One turn sends every row of this set to another row. A few are shown first. Where does it send the rows asked after them?
pas: [ 0.17  1.10  2.53  4.40 -2.06  2.10  1.02  0.22  0.76 -0.40  1.28 -0.62
  1.34  1.55  1.58  2.64]
Guv: [ 1.29  0.77 -0.94 -1.15 -0.64  1.88  0.32 -0.01 -0.37 -0.18  1.88  1.46
  1.24  0.30  1.16 -3.60]
vobev: [ 1.44  0.38 -0.07  1.46 -0.44  2.26  0.09  0.84 -0.73  0.25  2.21  1.21
  2.24  0.90  2.96 -3.09]
tegon: [ 2.49  1.36  0.94  0.89 -1.87  0.26  2.42  0.68  1.59 -2.31  3.24  0.49
  1.36  0.71 -1.78  0.15]
bage: [ 1.33 -0.60  0.22 -0.18 -1.13  1.57  1.03  3.81 -0.53 -1.25  0.98  0.29
  0.81 -1.22  1.06  0.72]
paz: [ 4.99 -0.06 -0.38  2.74 -0.20  0.98 -0.54 -2.28 -0.76 -1.52  1.21 -1.14
  0.46  2.12  0.61  1.12]
Rog: [ 2.53 -0.61  2.60 -0.73 -0.47  0.46  0.47  0.57  0.80 -2.29 -0.50 -2.19
  0.55 -0.68  1.92  2.16]
tanif: [ 0.34 -1.84 -0.17  4.35 -2.53  1.29 -0.14 -2.32 -0.77  0.45  2.31 -1.59
  0.65  1.55  1.09  0.76]
Gobus: [-0.38 -0.77 -0.87  0.41 -2.86  2.56 -0.31 -2.14 -0.22  1.37  0.53 -0.77
  0.35 -1.02  3.22 -0.23]
tesan: [ 2.18 -1.16  0.36  2.22 -2.84  3.45  2.34 -2.87  0.10 -0.23  0.13 -2.00
  0.29  0.68  0.37  1.52]
Gakol: [ 0.71 -0.72  0.63  0.03 -1.45  1.67  0.93  2.85 -0.92 -0.23  0.82  0.01
  0.53 -0.10  3.54  2.28]
teb: [ 0.81 -0.14 -0.19  1.44 -0.78  0.48 -0.35 -2.35  1.40 -2.51 -0.31 -1.58
  3.69  1.82 -1.78 -0.44]
sal: [ 1.99  0.51 -0.27  3.29  0.10  1.74 -1.44 -3.36  0.62  0.21  2.35  0.62
  0.79  2.94  2.14  1.25]
nazu: [-0.87 -0.58  0.22 -2.15 -1.57  1.40  0.82  2.36  0.02 -0.84  0.11 -0.21
  0.54 -0.88  1.19  1.23]
gir: [ 1.27  1.73 -0.67  1.05 -0.90  1.12 -2.85  0.51  1.87 -1.19  2.21 -1.94
  0.82  3.31  2.52  0.53]
komi: [ 2.53  0.91  2.08  4.23  0.45  1.20  0.73 -2.48  0.79 -0.81  2.22 -1.18
  1.39 -0.08  0.05 -0.49]
siv: [ 0.55 -0.18 -1.01 -1.69 -1.67  1.20 -0.25  2.84 -0.08 -1.02  0.25 -0.16
  1.66  0.63  3.17  1.22]
Leme: [ 1.54  1.28  1.35  2.30 -0.40  0.63  1.85 -0.87 -1.62 -1.10  1.50 -0.12
  1.77  2.18 -1.12 -2.65]
tuf: [-0.95 -0.32  1.17  2.03 -1.38  1.13  0.29  1.69  0.44 -0.58  3.29  0.40
  1.18 -1.54  1.40  2.69]
mos: [ 1.39  1.84 -0.31  0.73 -0.17  0.70 -0.97 -1.82 -1.62 -0.53  0.92 -1.22
  0.85  3.92  1.39 -2.22]
kifid: [-0.10 -1.34 -1.30  0.57 -3.11  0.44  0.62 -3.76 -0.15 -0.24  1.77 -1.07
  0.01  1.03 -1.25  0.20]
luz: [ 0.88 -1.85  0.56 -0.20  0.19  1.84 -1.47  1.92  1.28 -2.06  0.58  1.98
  0.89  1.85  0.02  2.25]
Zode: [ 0.17  2.09 -0.01 -1.71 -2.24  1.47 -0.04 -2.06  1.25 -0.93  0.47 -0.70
 -1.61  1.22 -0.73  1.99]
Gabag: [ 1.45  1.79 -0.36 -0.24 -0.54  0.14 -0.49 -4.74  1.62 -0.92  0.95 -1.32
  1.77  1.91  1.17 -0.30]
lifad: [ 0.30 -0.99 -0.30  1.31 -2.57  3.57  0.52 -3.08  0.94 -0.34 -0.76 -3.02
  0.77  1.12  0.45  0.93]
Gipab: [ 0.61 -0.57  0.92  0.12 -0.46  0.09  1.14 -3.96  0.22 -0.84  1.62  0.07
  1.53  4.28  1.44  1.68]
kib: [-0.60  0.49 -0.97 -1.91 -1.94  0.36 -0.67 -0.25  0.63 -0.57  2.65  0.45
  0.05 -0.30  2.06  3.03]
kone: [ 0.17 -1.14  0.29  1.42 -3.06  2.43  2.01 -1.70 -0.42  0.96  1.11  0.21
  0.77 -2.26  1.50 -0.42]
kon: [ 0.17  0.36  0.24  1.44 -0.25  1.25  0.50 -3.43  1.89 -1.06  1.93  1.14
  1.51  0.83 -2.58 -0.35]
masal: [ 1.70  2.94  0.00  0.78 -0.31  1.27 -1.70  1.99 -0.90 -1.07  0.90 -0.38
  1.33  0.08  3.25  1.40]
saf: [ 0.91  2.91  0.35 -0.91 -1.21  0.39  1.07  1.58 -0.16 -1.98  0.62  0.82
  2.51 -1.18 -0.04  0.59]
pati: [ 0.09 -1.15  2.39  2.63  1.49  1.59 -0.34 -1.93  0.16 -0.95  2.07 -1.24
 -0.54  1.39 -1.46  0.30]
Vin: [ 1.67 -1.79  0.53 -0.20 -0.25  1.56 -0.57  1.61  0.97 -2.01  0.85  2.51
  1.09  2.20  0.76  2.78]
lupot: [ 1.69 -0.60  2.59 -0.75 -0.83  0.29  0.42  0.44  1.23 -2.33 -0.83 -2.26
  1.73 -0.09  2.34  2.11]
bodop: [ 1.76 -0.29  0.31  0.85  0.33  2.48  1.05 -0.25  0.69 -1.07  2.83 -0.24
  2.26  4.71  1.40 -1.96]
Matat: [ 1.97 -0.22  0.18 -0.12  0.89  2.69  0.72 -0.26  0.66 -1.39  2.97 -0.43
  0.43  3.34 -0.68 -2.59]

Gipab goes to teb
Gabag goes to kon
pas goes to gir
Where do these go?
masal goes to kib
Matat goes to tesan
kifid goes to Leme
siv goes to nazu
Gobus goes to Guv
Vin goes to lupot

One turn sends every row of this set to another row. A few are shown first. Where does it send the rows asked after them?
feko: [ 1.16 -0.02  1.65 -0.19  1.80 -0.20  2.64 -4.55  2.24  1.90  0.26 -2.23
 -0.63 -0.43]
vemu: [ 1.79  0.92 -0.91  0.69  2.26  0.49  0.94 -2.55 -0.50  1.01 -2.06 -2.57
 -1.34  2.94]
kiz: [ 3.15  0.23 -1.95 -0.48 -1.35  0.51  3.88 -2.29  0.86  0.75  2.06 -2.90
 -1.80 -0.75]
vonug: [ 0.61  1.16 -2.54 -0.09  2.64 -0.75 -0.49 -1.99 -1.20  0.00 -0.60 -1.42
 -1.13  2.38]
Dasu: [-0.37  0.70 -0.12 -3.45  2.11  2.19  3.83 -3.23  0.64  1.26  1.89 -2.24
 -0.91 -1.01]
dafo: [ 0.97  1.72 -0.17 -3.48  2.27  2.49 -0.30 -1.93  3.07 -0.05 -0.84 -1.44
 -0.41 -0.15]
goset: [ 2.60  1.33 -1.36 -1.57  1.19 -0.08  0.56 -1.23  0.76 -3.77  0.08 -0.06
 -1.25  0.20]
fotuk: [ 2.43 -1.36  0.04 -0.36  1.31  2.74  0.05 -2.90  1.80  0.22  3.50 -0.62
 -2.62  1.75]
Zada: [ 2.35 -0.19  2.49 -1.95 -0.17  3.03  1.12 -3.33 -0.65 -1.22 -0.30 -2.80
 -0.09 -0.15]
kele: [-0.27  4.03  1.23  0.66  1.28  1.90  2.51 -3.20  0.68  0.06  1.72 -2.73
 -1.57 -0.45]
Vofa: [ 2.92  0.77  0.86 -1.96  1.20  2.60  0.39 -1.85  2.64 -0.13 -2.46 -1.84
 -1.08  0.19]
sar: [ 0.73  0.94  1.55 -1.34  0.98 -0.98 -1.11 -4.03  1.57  2.09  0.98 -2.43
 -1.77 -1.39]
lur: [ 2.41  1.98 -2.08 -1.17  2.13  1.86  3.04 -3.36 -2.52 -0.96  0.72 -0.61
 -2.52 -2.25]
dava: [ 2.26 -0.44 -2.71  0.45  1.65  0.22 -0.14 -2.93 -0.02 -0.18 -1.98 -2.66
 -3.67 -0.70]
tanuf: [ 0.40  0.91 -1.14  2.42  0.22  0.20 -0.36 -2.27  0.73  0.22 -0.49 -1.72
 -1.22 -2.02]
kibap: [ 3.41  2.28 -3.20 -1.04  0.60  1.72  1.79 -2.57 -1.86  0.38  1.36 -1.17
 -2.73 -2.42]
kanu: [-0.30  0.73  0.17 -2.46  1.44 -0.52  0.80 -3.32 -1.88 -2.28  1.36 -1.64
 -2.74 -2.10]
Beg: [ 2.22 -1.15  0.74  0.53  1.19  2.16 -0.79 -3.84  1.83 -0.78  2.39 -1.36
 -3.24  1.16]
tumek: [ 2.26  2.12 -0.86 -1.47  1.67  3.09  0.97 -3.98 -1.24  1.28 -0.97 -2.35
 -2.93 -2.94]
sige: [ 0.74 -0.38 -1.43 -2.76 -0.08  2.34 -0.21 -2.54  1.27  0.26  1.66 -2.10
  1.62 -1.05]
Lozu: [ 1.64  1.53 -2.50 -1.28  2.25  3.16  2.24 -3.90 -0.14  1.76 -0.51 -1.90
 -1.62 -2.93]
mepa: [ 2.80 -0.84 -0.66 -0.63  0.46 -2.12  1.44 -1.79 -0.14  1.04  2.35  0.26
 -0.93 -0.17]
gaf: [ 0.30  1.07 -2.20 -3.10  3.47  0.77 -0.67 -1.88 -1.74 -0.20  0.68 -1.13
 -3.52 -0.26]
fes: [ 3.96  0.31 -1.90 -0.65  1.62  2.14  3.69 -1.70 -0.27  1.36 -0.13 -2.33
 -3.13  1.55]
mot: [ 2.80  1.69  0.11 -2.21 -1.79  1.87  0.01 -2.54 -0.12 -1.25  2.85 -3.13
 -0.39 -0.14]
neros: [ 2.06  3.01 -0.91 -0.29  1.83  0.61  1.58 -2.16 -0.94  0.81  0.47 -2.80
 -1.85  3.81]
nimup: [ 0.91 -0.91 -0.02 -0.10  2.16  2.38  0.11 -4.13  2.38 -0.78  3.35 -1.03
 -2.37  1.26]
tugof: [ 2.09  1.26  2.05 -2.00  1.47 -1.20  2.25 -2.56 -1.23  0.06  3.12 -0.31
 -1.88  0.56]
des: [ 3.62  2.92 -1.05 -1.94  0.29  0.89  1.76 -1.08  1.63 -2.61  1.60 -1.08
 -1.39  1.16]
sotok: [ 1.19 -1.08 -0.59 -1.07  0.50  1.16  1.84 -3.37 -0.31 -3.10  0.75 -1.35
  1.25 -0.65]
fekem: [ 0.01  2.94 -1.63 -1.42  2.80  0.60 -0.55 -2.47 -0.15  1.53  0.35 -2.67
 -1.31  2.65]
Fudo: [ 2.42 -1.33  0.23 -1.47 -0.72  0.70 -0.27 -2.21 -0.74  1.35 -1.11 -2.44
 -2.87 -2.13]
mamid: [ 0.62  3.25 -1.64 -2.14  3.13  2.06  2.67 -3.67  0.79  0.26  1.57 -3.57
 -3.31  0.76]
vib: [-0.22  2.02  0.41 -1.49  1.48  1.36 -0.69 -0.36 -1.98  0.98  1.92  0.18
 -1.57 -0.91]
moro: [ 2.23  0.29  0.28  0.94  0.79  2.22  3.57 -0.45 -0.77  1.60  0.43 -0.18
 -0.61  0.32]
Gase: [ 1.47 -1.72  0.76 -0.55  2.27  2.34 -0.48 -3.31  0.85 -1.01  2.69 -0.09
 -2.80  1.36]

Zada goes to sotok
kibap goes to tumek
Where do these go?
dava goes to gaf
neros goes to vemu
tugof goes to feko
Dasu goes to kiz
fotuk goes to Beg
des goes to Vofa
tanuf goes to vib

